[[ -2  13  -8 -24   0]
 [  0   7  31  69   0]
 [ -6 -21  15  18   0]
 [ -1   0   9  19 -12]]
->
[[ -2  13]
 [  0   7]
 [ -6 -21]]

[[ 12 -14  -8]
 [-61  69  64]
 [-42  44  23]
 [  1  20  16]]
->
[[ 12 -14]
 [-61  69]
 [-42  44]]

[[  6  31   2  18   0]
 [ -7 -31 -16  31  26]
 [ -7 -22   3  20   1]
 [-15   7  27  74 -20]
 [-12  20 -16 -23  10]]
->
[[  6  31]
 [ -7 -31]
 [ -7 -22]]

[[-41  10  25 -12  -9]
 [ 45  -7 -31   1  22]
 [-15  24  65  19  35]
 [  7 -25 -12  38  45]]
->
[[-41  10]
 [ 45  -7]
 [-15  24]]

[[ 53 -55 -34]
 [-53  54  11]
 [-31  27 -55]
 [ 70 -68  -6]]
->
[[ 53 -55]
 [-53  54]
 [-31  27]]

[[ 68  64]
 [ 35  39]
 [-24  -9]
 [ 56  56]]
->
[[ 68  64]
 [ 35  39]
 [-24  -9]]

[[ -4 -22 -11  25 -14]
 [-10   9  -5 -27   0]
 [-59 -22 -55 -56 -46]]
->
[[ -4 -22]
 [-10   9]
 [-59 -22]]
---
[[ -2  47 -41]
 [ 52 -18 -34]
 [-56  35  18]
 [ 26  40 -46]]
->
[[ -2  47]
 [ 52 -18]]

[[-21  61  43 -53 -31]
 [ 24  38  52   0 -53]]
->
[[-21  61]
 [ 24  38]]

[[ 31 -15 -37  12]
 [ -3 -31   3 -19]
 [-20  27  25 -11]
 [ 51 -22 -66  28]
 [-39 -37  26   8]]
->
[[ 31 -15]
 [ -3 -31]]

[[-27  -8 -21]
 [-12 -24 -18]
 [-54 -47 -54]
 [-53 -43 -52]]
->
[[-27  -8]
 [-12 -24]]

[[ 50  16   1 -55   5]
 [  6  -2  -2 -14  -1]
 [  6  -5   5  32 -13]]
->
[[50 16]
 [ 6 -2]]

[[ 23  39  30 -16]
 [ 11   8 -52 -50]
 [-56 -19  25 -12]]
->
[[23 39]
 [11  8]]

[[ 22 -63 -60  51]
 [-24 -38 -26   9]
 [-44  12  22 -33]
 [-12 -56 -44  27]
 [  9  57  46 -29]]
->
[[ 22 -63]
 [-24 -38]]
---
[[ 12  18  16 -15  16 -17]
 [ 39  58  50 -45  51 -55]
 [-51 -24 -47 -31 -45  43]
 [ -1  10   2 -19   4  -5]
 [-58 -34 -57 -28 -55  53]
 [-23   0 -19 -31 -16  13]
 [ 12  42  24 -51  27 -30]
 [-55 -28 -53 -32 -50  48]
 [-29   2 -22 -40 -19  16]]
->
[[ 39  58  50 -45  51 -55]
 [ 12  42  24 -51  27 -30]
 [ 12  18  16 -15  16 -17]
 [ -1  10   2 -19   4  -5]
 [-23   0 -19 -31 -16  13]
 [-29   2 -22 -40 -19  16]
 [-51 -24 -47 -31 -45  43]
 [-55 -28 -53 -32 -50  48]
 [-58 -34 -57 -28 -55  53]]

[[ 38  38 -27  37 -44]
 [  4 -48  48  11  16]
 [-44  55 -58 -49  33]
 [ 55  31 -18  54 -58]
 [-52  48 -53 -56  46]
 [-61 -43  38 -56  64]
 [-47  52 -55 -51  38]
 [-47  53 -56 -51  37]]
->
[[  4 -48  48  11  16]
 [-61 -43  38 -56  64]
 [ 55  31 -18  54 -58]
 [ 38  38 -27  37 -44]
 [-52  48 -53 -56  46]
 [-47  52 -55 -51  38]
 [-47  53 -56 -51  37]
 [-44  55 -58 -49  33]]

[[-32  32  45  -4 -12  28 -17 -32]
 [  7  45  10  64 -28 -51  39  -2]
 [ 33  27  27   1 -30  64  16   8]
 [ -2   3  49 -41 -47  41  50 -10]
 [ 12  43  47  37 -65  17  37   1]
 [-15  24  53  39  46  -3  41  59]]
->
[[-15  24  53  39  46  -3  41  59]
 [ -2   3  49 -41 -47  41  50 -10]
 [ 12  43  47  37 -65  17  37   1]
 [-32  32  45  -4 -12  28 -17 -32]
 [ 33  27  27   1 -30  64  16   8]
 [  7  45  10  64 -28 -51  39  -2]]

[[ 4  1 54  8 60  5 20  2 34 25]
 [12  1 32 12 72  6 27  4 27 22]
 [ 8  1 37 10 68  7 24  4 26 25]
 [13  1 30 12 71  7 29  3 29 24]
 [24  2 17 16 73  7 35  4 18 18]]
->
[[ 4  1 54  8 60  5 20  2 34 25]
 [ 8  1 37 10 68  7 24  4 26 25]
 [12  1 32 12 72  6 27  4 27 22]
 [13  1 30 12 71  7 29  3 29 24]
 [24  2 17 16 73  7 35  4 18 18]]

[[  0  17   4  75]
 [ 33  -2 -12 -44]
 [ 13   7  35 -12]
 [-15  50  26  38]
 [  7  18  -5 -34]
 [-34 -37   3  -8]
 [-22 -30  28   4]]
->
[[ 13   7  35 -12]
 [-22 -30  28   4]
 [-15  50  26  38]
 [  0  17   4  75]
 [-34 -37   3  -8]
 [  7  18  -5 -34]
 [ 33  -2 -12 -44]]

[[-53 -41  22]
 [ 28 -50  54]
 [ 37 -51  60]
 [-45 -51  43]
 [-54 -24  -2]]
->
[[ 37 -51  60]
 [ 28 -50  54]
 [-45 -51  43]
 [-53 -41  22]
 [-54 -24  -2]]

[[  4  62 -49  27  -9  28]
 [ 40  38  40 -47  41 -41]
 [ 27  31  28 -31  27 -27]
 [-43 -50 -20  43 -42  40]
 [ 41  75  11 -31  29 -21]
 [ 38  35  23 -41  37 -24]
 [ 23  30  27 -28  34 -23]
 [-37 -46 -22  38 -34  28]]
->
[[ 40  38  40 -47  41 -41]
 [ 27  31  28 -31  27 -27]
 [ 23  30  27 -28  34 -23]
 [ 38  35  23 -41  37 -24]
 [ 41  75  11 -31  29 -21]
 [-43 -50 -20  43 -42  40]
 [-37 -46 -22  38 -34  28]
 [  4  62 -49  27  -9  28]]

[[ 43  47  55 -55 -50 -51]
 [-27 -27 -21   8  -6  23]
 [ 34  23  11  15  48 -16]
 [ 26  23  23 -17  -7 -25]
 [-10 -14 -14   9   4  10]
 [-28 -38 -53  63  74  44]
 [ 10  -2 -15  34  57   6]
 [-30 -32 -28  17   4  28]
 [-28 -27 -18   2 -15  20]
 [ -8 -20 -31  46  62  24]]
->
[[ 43  47  55 -55 -50 -51]
 [ 26  23  23 -17  -7 -25]
 [ 34  23  11  15  48 -16]
 [-10 -14 -14   9   4  10]
 [ 10  -2 -15  34  57   6]
 [-28 -27 -18   2 -15  20]
 [-27 -27 -21   8  -6  23]
 [-30 -32 -28  17   4  28]
 [ -8 -20 -31  46  62  24]
 [-28 -38 -53  63  74  44]]

[[-16 -61 -56  25  38]
 [ -6  25  25 -19  -7]
 [-20  34  37  46  13]
 [-47  31 -12  14 -32]
 [-12 -48 -21  12  32]
 [  6  17  46 -21 -29]
 [-21 -32 -25  18  36]
 [ -7 -27  -2  15  11]
 [  3  18  31  -6 -25]]
->
[[  6  17  46 -21 -29]
 [-20  34  37  46  13]
 [  3  18  31  -6 -25]
 [ -6  25  25 -19  -7]
 [ -7 -27  -2  15  11]
 [-47  31 -12  14 -32]
 [-12 -48 -21  12  32]
 [-21 -32 -25  18  36]
 [-16 -61 -56  25  38]]
---
[[-68 -12  -1 -63]
 [ 25   2   0 -29]
 [  3   4   7  -7]]
->
[[-68 -12]
 [ 25   2]]

[[-31 -34  16   2   7]
 [-30  62  -7   0  -6]
 [-24  22 -12  24 -37]
 [ 22  25  26   3  48]]
->
[[-31 -34]
 [-30  62]]

[[-12  11]
 [ 34 -55]
 [ 58 -17]]
->
[[-12  11]
 [ 34 -55]]

[[ -4  56]
 [ 27  28]
 [-49   4]
 [-65  39]]
->
[[-4 56]
 [27 28]]

[[ 14 -52  17  19]
 [-36  21 -51 -24]
 [ -4  13  27 -36]
 [ 14 -18 -56 -45]
 [ -6   3 -34 -52]]
->
[[ 14 -52]
 [-36  21]]

[[-10  -2  74 -19]
 [  6   0 -67 -11]]
->
[[-10  -2]
 [  6   0]]

[[ 24  35 -74]
 [-63  17  12]]
->
[[ 24  35]
 [-63  17]]

[[ 27 -22  65]
 [ 40 -14  58]
 [  6 -11  21]]
->
[[ 27 -22]
 [ 40 -14]]

[[-27  13  23 -23]
 [-37 -31  -8  12]
 [ -5  74  22  74]
 [  5  24   1 -48]]
->
[[-27  13]
 [-37 -31]]
---
[[-28  18  15]
 [-15  56 -17]]
->
[-28  56]

[[ 31  41  73]
 [-23 -32 -68]
 [ 22  -4  15]
 [ -1  17  18]]
->
[ 31 -32  15]

[[ 30  52 -51 -30  68]
 [ 45  19 -53  18  -4]
 [ 25  50 -40 -32  73]
 [  2  33 -40  38  33]]
->
[ 30  19 -40  38]

[[ 67  -8  22 -40 -70]
 [-49  16  11 -40   7]]
->
[67 16]

[[-45  13  28  54 -18]
 [ 10  -1  -7  -8   5]
 [-31  -3  25   7 -22]
 [  0   7  -4  19   6]]
->
[-45  -1  25  19]

[[ 26  44]
 [-31 -53]
 [ 34  54]]
->
[ 26 -53]

[[ -5 -24 -49]
 [-33  54  -1]]
->
[-5 54]
---
[[  7  -1 -10  -2]
 [ 74   2   0 -14]]
->
[7 2]

[[-11 -62   0]
 [ -6  20  17]]
->
[-11  20]

[[ 33 -57  40 -53 -35]
 [-35  33 -36  52  18]]
->
[33 33]

[[  7 -16 -12 -31]
 [ 44 -41  69 -46]
 [-11  29 -56 -44]]
->
[  7 -41 -56]

[[ -7  28 -21  29  52]
 [  9   5  14 -53 -29]
 [  4  35  31  28 -20]]
->
[-7  5 31]

[[ -6  35]
 [-49  11]
 [ 33   9]
 [-67  27]]
->
[-6 11]
